One turn or mirror swaps these rows in pairs. Which row does each one swap with?
K120: 2.20,-2.83,-1.26,1.13,0.67,-0.78,1.06,-0.95,2.34,2.35,0.98,3.56,0.76,0.79,1.87,0.78,-2.24,-0.86,0.22,-3.41,-1.74
K838: 2.29,-2.94,-0.57,2.65,0.39,-2.45,-0.99,-1.14,1.63,-0.48,0.14,0.44,1.32,-2.38,1.91,1.06,-0.40,-0.14,3.61,-1.39,0.69
K45: 1.80,-1.51,1.13,-0.11,0.21,-1.46,-1.06,2.63,1.30,0.67,0.71,1.65,-1.02,-0.61,1.92,4.00,-4.03,-1.13,2.49,-1.73,-1.71
K707: 1.60,-1.33,-0.05,1.61,-0.06,-1.52,1.40,1.40,-0.41,0.25,2.32,0.78,1.79,0.68,-0.38,3.39,-1.78,-0.34,-0.99,-2.73,-2.43
K41: 0.93,-3.95,-1.35,2.22,0.91,-2.65,-0.50,-0.93,1.56,-0.81,0.55,0.70,0.08,-2.52,1.44,1.34,-1.01,-0.14,3.07,-1.96,0.71
K457: 0.86,-2.20,0.26,1.04,1.11,1.26,-0.09,0.07,5.21,1.84,0.02,0.16,1.47,-1.41,0.66,3.65,-3.21,0.07,0.78,-0.88,-2.71
K46: 1.79,0.09,1.17,0.33,0.61,-1.19,0.03,1.18,3.22,-0.59,1.74,-0.65,3.25,-0.35,-0.55,0.62,-0.66,-1.39,2.23,0.29,-0.88
K561: 3.25,-2.90,-1.94,3.38,-1.27,-1.23,0.08,2.45,3.74,0.16,-0.28,-0.04,2.05,-1.82,-0.33,2.63,-0.88,0.26,2.87,-0.41,-3.73
K581: 3.52,-1.71,-1.23,3.01,-1.79,-1.59,1.99,3.08,3.19,-0.37,-0.96,-0.42,1.13,-1.67,0.16,2.12,-0.69,-0.32,2.44,-0.95,-1.85
K185: 3.51,-2.62,-0.58,2.04,-1.25,-0.45,1.38,3.36,2.48,0.14,-1.78,-1.03,0.33,-1.26,1.36,1.92,-0.64,-1.28,2.55,-0.92,-2.22
K39: 1.34,-2.38,-1.10,2.28,-0.16,-1.26,0.99,2.97,1.69,2.07,2.85,0.25,2.97,-0.24,-0.19,0.23,-3.09,-0.04,3.46,-2.54,0.77
K5: 3.74,-2.48,-1.52,3.11,-1.34,-0.48,0.72,3.29,2.90,0.13,-0.48,-0.89,0.47,-1.96,-0.41,2.45,-1.29,-1.05,1.96,-0.94,-2.91
K666: 1.94,-3.08,-1.42,2.77,-1.63,-0.19,1.99,1.63,1.90,0.67,3.70,0.48,2.12,0.58,0.85,0.58,-3.53,-0.85,3.16,-2.58,-0.68
K427: 2.57,-2.88,-0.21,3.76,-0.98,0.47,0.31,1.92,1.98,1.95,3.53,0.88,1.10,1.04,0.69,-0.22,-3.06,-0.38,3.29,-1.46,-0.86
K901: 1.72,-3.35,-0.43,2.27,0.85,-2.78,-1.21,-0.88,2.80,0.16,0.13,0.61,1.32,-2.76,2.73,2.04,-2.42,0.12,3.84,-2.42,0.63
K445: 3.81,-3.70,-0.68,2.67,-1.17,-0.85,0.21,3.53,3.23,0.64,-1.19,-0.02,0.80,-2.18,0.59,2.13,-0.84,-0.33,2.85,-0.78,-2.13
K983: 2.00,0.36,1.95,-0.07,1.10,-1.19,0.50,1.52,2.06,-0.44,2.49,0.99,3.69,-0.22,-0.29,1.17,-1.99,-1.30,1.33,-1.67,-2.39
K15: 3.62,-3.49,-0.71,1.47,0.33,-0.17,1.94,-0.06,1.66,2.71,1.45,2.32,1.44,-0.01,3.43,0.85,-3.25,0.01,0.71,-3.07,-1.66
K234: 1.13,-2.54,0.63,1.35,1.99,-0.75,-0.80,-0.22,5.27,2.33,0.89,0.56,-0.06,-1.95,0.58,3.07,-1.98,-1.34,1.46,-1.23,-2.09
K394: 1.32,-0.67,2.20,1.22,-0.14,0.42,0.45,1.11,3.12,-0.76,2.08,1.33,3.62,-1.20,-0.31,0.46,-0.89,-1.25,1.74,-0.84,-2.01
K169: 2.55,-2.75,-2.17,2.93,0.07,-0.94,-0.82,-1.18,3.10,-0.09,0.21,-0.88,1.54,-1.31,3.22,1.39,-1.18,-0.09,3.68,-1.29,0.13
K75: 2.00,-0.06,1.90,1.90,0.74,-1.09,0.52,-0.01,3.44,-0.59,1.25,0.97,3.62,-0.19,-0.21,0.46,-0.67,-1.64,1.28,-1.01,-1.89
K600: 1.98,-2.52,1.60,0.72,0.70,-1.46,-1.59,2.16,0.43,1.95,0.16,0.34,0.24,-1.55,1.62,3.32,-3.70,-1.24,1.83,-3.80,-2.46
K930: 3.52,-3.02,-0.72,2.74,-1.94,-0.83,0.41,2.59,3.30,0.94,-1.24,-1.01,0.05,-2.28,-0.04,2.85,-0.69,-0.54,1.98,-1.05,-1.54
K223: 2.10,-0.28,1.74,0.93,0.03,-1.40,-0.73,0.14,2.13,-1.13,2.46,0.62,3.43,0.00,-1.06,0.82,-1.63,-1.59,1.63,-0.65,-1.16
K808: 1.59,-2.95,1.03,1.95,-0.44,-0.67,-3.56,1.56,-0.01,0.66,0.67,1.73,0.20,-1.35,1.82,3.05,-2.15,-0.52,0.51,-2.00,-1.93
K126: 1.72,-0.24,0.45,0.80,-0.14,-1.89,1.06,1.08,-0.81,-0.26,1.88,0.97,2.01,-0.18,0.09,3.32,-1.84,0.37,-0.34,-2.58,-2.74
K36: 2.61,-3.34,0.03,2.80,-0.14,-0.70,1.39,1.28,0.99,3.50,3.09,0.80,2.78,0.46,0.89,1.89,-2.25,0.75,3.41,-0.98,-0.33
K17: 2.01,-0.77,-0.87,1.20,-0.43,-0.99,2.17,1.30,-0.18,0.35,2.41,0.23,2.21,-0.44,0.14,2.48,-1.42,0.27,-0.87,-1.74,-3.15
K966: 0.97,-1.18,-0.18,1.19,1.27,0.22,-0.57,-0.74,5.31,2.22,1.06,-0.07,0.37,-1.87,0.08,3.20,-2.18,-0.23,0.10,-1.70,-2.30
K26: 3.83,-3.16,-0.90,2.88,-2.62,-0.08,0.97,2.99,1.95,-0.60,-0.60,-0.23,0.98,-0.97,0.37,2.94,-3.01,-0.77,1.77,-2.34,-2.49
K973: 2.10,-1.14,0.10,1.28,-0.36,-1.11,2.34,1.40,-0.55,0.49,1.77,1.03,2.38,0.37,-1.26,3.16,-2.14,-0.32,0.17,-2.51,-2.88
K683: 1.95,-0.65,3.13,0.63,-0.13,-0.42,0.69,0.19,2.62,-0.35,1.73,0.73,3.43,0.04,-0.73,2.00,-0.32,-1.34,2.39,-1.60,-1.21
K696: 1.77,-2.09,0.09,0.83,-0.11,-0.01,-1.53,1.82,0.24,0.23,0.82,2.27,0.31,-2.31,2.26,3.98,-3.46,-1.02,1.81,-3.08,-2.40
K132: 1.25,-3.80,-0.25,2.33,0.37,-1.37,-1.23,-0.61,1.76,-0.30,-0.32,1.27,0.78,-2.61,2.80,0.80,-0.59,-0.64,3.45,-2.33,0.17
K715: 1.98,-2.85,-1.52,2.70,0.74,-2.81,-0.87,-1.76,2.17,-0.51,-0.62,0.16,-0.07,-2.18,2.55,2.22,-1.55,-0.41,2.96,-2.24,-0.15
K424: 1.79,-3.83,-1.08,2.30,0.23,-2.82,-1.47,-0.92,1.30,-0.93,0.70,-0.65,0.85,-1.79,1.81,1.62,-1.78,-0.49,3.34,-1.19,0.62
K764: 1.93,-1.56,0.79,1.08,-0.30,-0.46,-2.29,1.72,-0.06,0.23,1.93,1.75,-0.56,-2.00,1.10,3.08,-3.57,0.22,0.90,-2.06,-2.29
K179: 3.38,-2.47,1.64,-0.15,-0.69,-1.52,-1.60,1.49,-0.13,1.71,0.83,1.98,0.50,-0.65,1.18,4.33,-2.82,0.46,0.87,-2.12,-1.20
K426: 2.52,-2.85,-0.47,0.41,-0.39,-1.31,1.73,-0.68,2.31,2.65,0.98,2.85,0.73,1.40,1.54,0.98,-2.53,0.13,1.45,-3.14,-1.91
K748: 2.26,-2.38,-1.07,0.71,0.54,-0.51,1.93,-0.18,2.13,3.26,1.09,2.95,1.49,0.01,2.33,0.49,-3.13,0.13,1.08,-2.63,-2.42
K716: 1.57,-1.80,-1.11,1.37,-1.05,-0.89,1.40,0.90,-1.06,0.22,1.55,1.40,1.93,0.45,-1.30,3.32,-1.65,0.04,0.24,-2.56,-2.37
K184: 1.22,-1.36,2.10,1.32,0.94,-0.84,0.21,-0.06,3.57,-1.88,1.74,0.52,4.05,0.37,-0.23,1.70,-1.52,-0.46,1.59,-1.45,-1.06
K130: 1.18,-2.01,0.60,1.18,1.05,1.15,0.50,-0.51,4.51,3.09,1.09,0.53,0.84,-2.13,1.06,3.75,-2.53,-0.55,0.86,-0.86,-0.37
K525: 2.97,-3.08,-1.69,2.69,0.15,-2.91,-2.36,-1.04,2.97,-1.11,0.30,-0.23,1.70,-0.96,2.59,1.95,-2.20,-0.92,1.72,-1.13,-0.19
K161: 1.49,-1.05,-0.53,1.82,0.71,-1.12,1.90,1.51,-0.88,0.79,2.18,1.04,2.40,-0.32,0.85,3.69,-1.74,0.08,-0.83,-1.55,-2.01
K165: 2.88,-1.78,-0.40,2.82,-1.84,-1.03,0.48,3.61,2.83,0.08,-1.12,-1.32,1.87,-1.23,-0.36,2.95,-1.14,-1.12,2.81,-1.23,-1.82
K788: 3.45,-2.84,0.10,3.26,-1.72,-1.78,0.17,2.24,3.22,-1.28,-1.20,0.47,1.14,-2.66,-0.71,3.16,-0.96,-0.28,1.70,-1.04,-2.26
K279: 2.38,-3.54,-0.44,3.02,-2.07,0.12,0.21,2.25,2.16,1.96,3.39,0.24,2.24,-0.30,0.53,-0.59,-2.10,0.68,2.43,-0.75,-1.00
K475: 0.53,-1.89,-0.30,1.14,1.81,-0.07,0.05,0.06,4.75,3.26,2.03,0.74,0.42,-0.16,0.22,2.84,-3.27,-1.27,0.63,-2.20,-1.66
K957: 1.70,-2.28,0.13,1.78,1.52,0.88,-0.91,0.35,5.18,3.34,1.36,0.52,0.56,-1.89,0.73,2.96,-2.57,-0.75,0.93,-1.59,-2.43
K835: 2.48,-2.92,-1.24,2.36,0.79,-2.42,-1.69,-1.65,1.86,-0.92,0.79,0.66,0.74,-2.10,1.99,0.72,-1.75,-0.71,3.34,-1.98,0.18
K377: 0.04,-2.40,0.59,1.26,0.71,1.09,-0.96,-0.96,4.53,1.64,1.63,-0.23,0.22,-1.40,0.73,3.00,-2.54,-1.41,0.51,-1.68,-1.30
K198: 2.29,-3.04,-0.62,2.31,-2.54,-0.45,1.18,3.07,2.64,0.27,-0.75,-1.90,0.64,-1.99,-0.14,2.22,-0.77,-0.91,1.61,-1.11,-1.35
K571: 1.35,-2.39,-0.09,2.55,0.50,-1.12,1.58,2.73,2.28,1.23,4.09,0.54,1.58,0.63,0.84,1.75,-2.88,0.04,4.43,-1.62,-0.38
K532: 2.63,-2.37,-0.71,0.67,1.42,-0.22,1.42,-0.90,1.97,3.10,1.35,2.53,1.37,0.15,2.47,1.48,-3.44,-0.10,0.69,-3.40,-1.05
K891: 1.84,-3.40,-2.18,3.35,0.21,-1.02,-0.47,-1.27,0.93,-1.04,0.89,1.34,1.72,-2.29,2.76,1.70,-3.11,0.50,3.52,-2.55,-0.13
K839: 1.95,-2.33,-0.82,1.98,0.44,-0.28,2.23,-0.34,3.16,3.74,1.31,2.51,0.97,0.52,2.32,1.19,-3.07,-0.22,1.21,-3.01,-1.36

K532 swaps with K973
K41 swaps with K185
K788 swaps with K169
K45 swaps with K571
K707 swaps with K748
K561 swaps with K525
K184 swaps with K457
K839 swaps with K126
K279 swaps with K808
K983 swaps with K475

